In the rows, zero is written as 128.
The rows of Z fall into 4 groups and each row is roughly a mix of its group's hidden directions, except one row that fits no group.
Z, 89 rows:
[[ 70 142 175 109 136  88 125 118  98 129]
 [ 79 124 120  97 126  61 146 107 115 136]
 [146 166  99 199 137 138 147 139 146 143]
 [153 103 136 108  96 170 109  74  95 119]
 [138 155 169 185 100 131  89 129 134 156]
 [159 141 151 166 106 166 123 151 114  72]
 [153 127 108 124 125 170 161 111 106  63]
 [158 155 130 114 153 127 163 130 106  59]
 [ 92 153 165 179 147 121  80 136 132 144]
 [147 114 100 137 108 188 152  99 112  85]
 [168 152 114 181 150 108 163 121 149  94]
 [161 134 114 109 161 138 176 129 110  69]
 [158 125 109 104 173 123 181 122 108  86]
 [124 170 147 125 165  73 141 171 135 110]
 [121 126  93  91 164 107 191 103 121 128]
 [117 120 171 117  80 110  64 126 130 123]
 [119 137 163  91 109 101 114 115  69  93]
 [124 137  88  95 176 100 169 108 143 154]
 [182 144 136 110 172  99 125  79 125 143]
 [ 75 138 152 131 147  89  90 142 167 146]
 [ 94 152 175 157 158 110  78 124 111 134]
 [102 104 117  48 159 129 130 123 120 118]
 [115 102 107  84 130 128 160 134 106  64]
 [111 107  93  70 147 112 161 130 118  86]
 [108 131 146 142 125  94  92 133 149 199]
 [ 87  89 130  61 142 123 124 119 121 159]
 [124 133 169 167  86 132  68 143 131 140]
 [159 134 111 111 168 130 177 124 120  71]
 [132 112 117  62 156 112 174 102 110 120]
 [163 104  93  75 115 134 179 119 125 112]
 [ 92 129 127 140 111 104  78 131 146 189]
 [134 181 125 162 165  85 148 154 153 131]
 [147 132  92 109 179 138 185 130 107 109]
 [109  98 148  61 123  94  96 121 105 128]
 [143 132 111 131 117 171 160 121 106  58]
 [181 132 104 124 149 154 153  74 117 101]
 [144 131 136  89  88 114 143 124  83  73]
 [128  79 142 120 106 181  84 141 131 158]
 [114 175 138 156 135  66 136 104 134 160]
 [110 129 152 138 119  94  87 128 143 197]
 [162 133 113 114 164 133 177 125 116  70]
 [116 176 122 143 138  66  93 140 158 136]
 [ 99 116  99  85 156  88 151 104 136 169]
 [ 92 106  92 157 131 133 136 160 173 170]
 [170 135 116 185 130 162  84 142 147 123]
 [105 131 178 162  77 109 129 113  91 114]
 [162 151 173 113 110 121 101  86  84 115]
 [118 110  91  77 156 116 181 117 119 105]
 [ 88 144 154 184 131 127  90 142 147 163]
 [ 92 102 134 143  96 130  91 134 144 192]
 [135 142 172 183  93 142  89 129 128 157]
 [121 116 123  50 154 139 134 130 107  91]
 [ 82 150 167 174 144 116  86 135 134 149]
 [127 110  93  80 150 130 164 138 117  73]
 [162 148 173 111 113 119  99  82  87 118]
 [ 91 122 138 138 102 111  80 129 146 189]
 [ 92 124 140 140  95 120  76 132 138 186]
 [129 149 176 186  91 126 100 121 121 152]
 [161 113 139 147 115 193  90 158 134 110]
 [106 125 146 137 129  91  94 139 152 197]
 [172 138 123 130 150 136 172 125 117  63]
 [ 92  91 166  99  87 141  97 122 124 161]
 [141 119  74  81 178 138 145 140 151 122]
 [159 123 121  80 100 122 152 119  89  77]
 [ 69 138 174 106 120  87 124 121  97 130]
 [ 93 136 140 179 138 132 100 141 162 179]
 [161 142 106 120 167 140 178 129 116  76]
 [ 87 123 147 110 101 132 131 184 107  80]
 [ 92 140 142 185 123 132  99 146 161 170]
 [117 137 165  90 115  98 115 114  70  94]
 [146 172 134 126 180  75 147 150 139 115]
 [106 132 138 155  86 149  94 144 112 189]
 [ 96 110 119 100 133 130 154 185 126  76]
 [167  97  77 102 124 152 169 124 152 144]
 [174 131 110 179 143 163  85 139 150 132]
 [156 155 102 131 166 129 176 135 131  74]
 [128 147  99 191 142 154 162 132 158 158]
 [ 92 113 148 133  95 112  79 125 139 184]
 [ 97 117 150 157  96 117  89 118 176 166]
 [167 153 108 140 160 131 163 128 137  65]
 [116 147 160 169 178 127  72 125 122 136]
 [154 156 162 183 100 149  95 146 127 104]
 [151 146 144 155  77 135  92 145 104  81]
 [135 101 146  65 140  89 122 114  97  95]
 [105 120 117 155 165 138 130 131 176 189]
 [ 97 155 178 154 133 109  78 129  97 113]
 [133  97 152 137  91 171  73 157 127 114]
 [ 82 106 154 122  98 112  88 154 132 174]
 [121  89 154  61 134 113 129 110 126  88]]
Each list below has three rows that fit no group; the rest each fit one group, if only roughly. Name those rows in the order they come.
- z_251: [120 107 104  91 162 130 191  99 119 147]
- z_934: [129 156 169 172 132 114  95 121 126 184]
- z_921: [146 131 102 110 176 134 177 124 143  78]
- z_994: [111 109  98  88 170 153 183 127 117 142]
- z_816: [140 153 176 150  97 135  89 134 145 178]
- z_695: [134 171 161 178 107 108  81 146 138 126]
- z_790: [146 154 113 124 166 121 173 150 127  67]
- z_491: [137  96  96 144 135 143 122  88 154 191]
- z_31: [105  91 156  61 107 142 113 126  99 127]
- z_81: [ 95  90 120  66 157 110 141 116 118 159]
- z_255: [161 143 108 176 148 151 190 129 125 116]
- z_547: [111  88 137  59 137 119 135 122  86 141]
- z_375: [115  92 146 115  87 144  82 101 118 173]
- z_91: [160 171 114 144 176 105 164 136 141  93]
- z_445: [118 120 153 104  87 143 100 108 110 193]
 => z_934 z_816 z_445
- z_964: [164 104 104 103 171 168 161 113 160 137]
- z_100: [161 147  98 132 173 116 178 126 133  84]
- z_124: [178 172 121 144 175 109 154 106 132 108]
- z_262: [102 149 166 174  87  87 108 123 148 139]
- z_470: [102 144 114 177 116 138 105 137 158 188]
- z_67: [157 103  96  69 137 129 179 110 123 121]
- z_333: [144 143 116 119 143 139 171 140 113  53]
- z_708: [156 129 105 174 178 161 108 134 165 140]
- z_312: [ 85 118  98 147 118 146 157 184 144  96]
- z_374: [159 148 130 198 125 151 128 131 162 158]
- z_483: [164 158 171  94 151  93 117 107  97 106]
 => z_964 z_262 z_374
- z_581: [139 138 124 110 137 143 163 142 105  50]
- z_304: [131 159 166 176  97 116  75 144 136 131]
- z_621: [146  91  80  84 136 152 173 136 142 129]
- z_826: [117 172 149 164 116  74  98 121 141 158]
- z_95: [160 150 139 166 127 157  75 153 159 153]
- z_939: [ 96 142 171 179 111 133  77 137 140 139]
- z_407: [149 145 159 155  75 111  74 132 126 108]
- z_991: [107 133 151  78 106  96 151 116  83  93]
- z_851: [ 95 109  88 168 107 155 132 143 164 168]
- z_222: [173 159 122 135 133 148 145 140 115  58]
- z_879: [ 98 117  87 174 126 147 139 143 170 168]
- z_960: [139 116 136 127 104 162  90 174 129  71]
- z_119: [163 126 154 116 152 127 130 108  90  62]
 => z_621 z_939 z_119
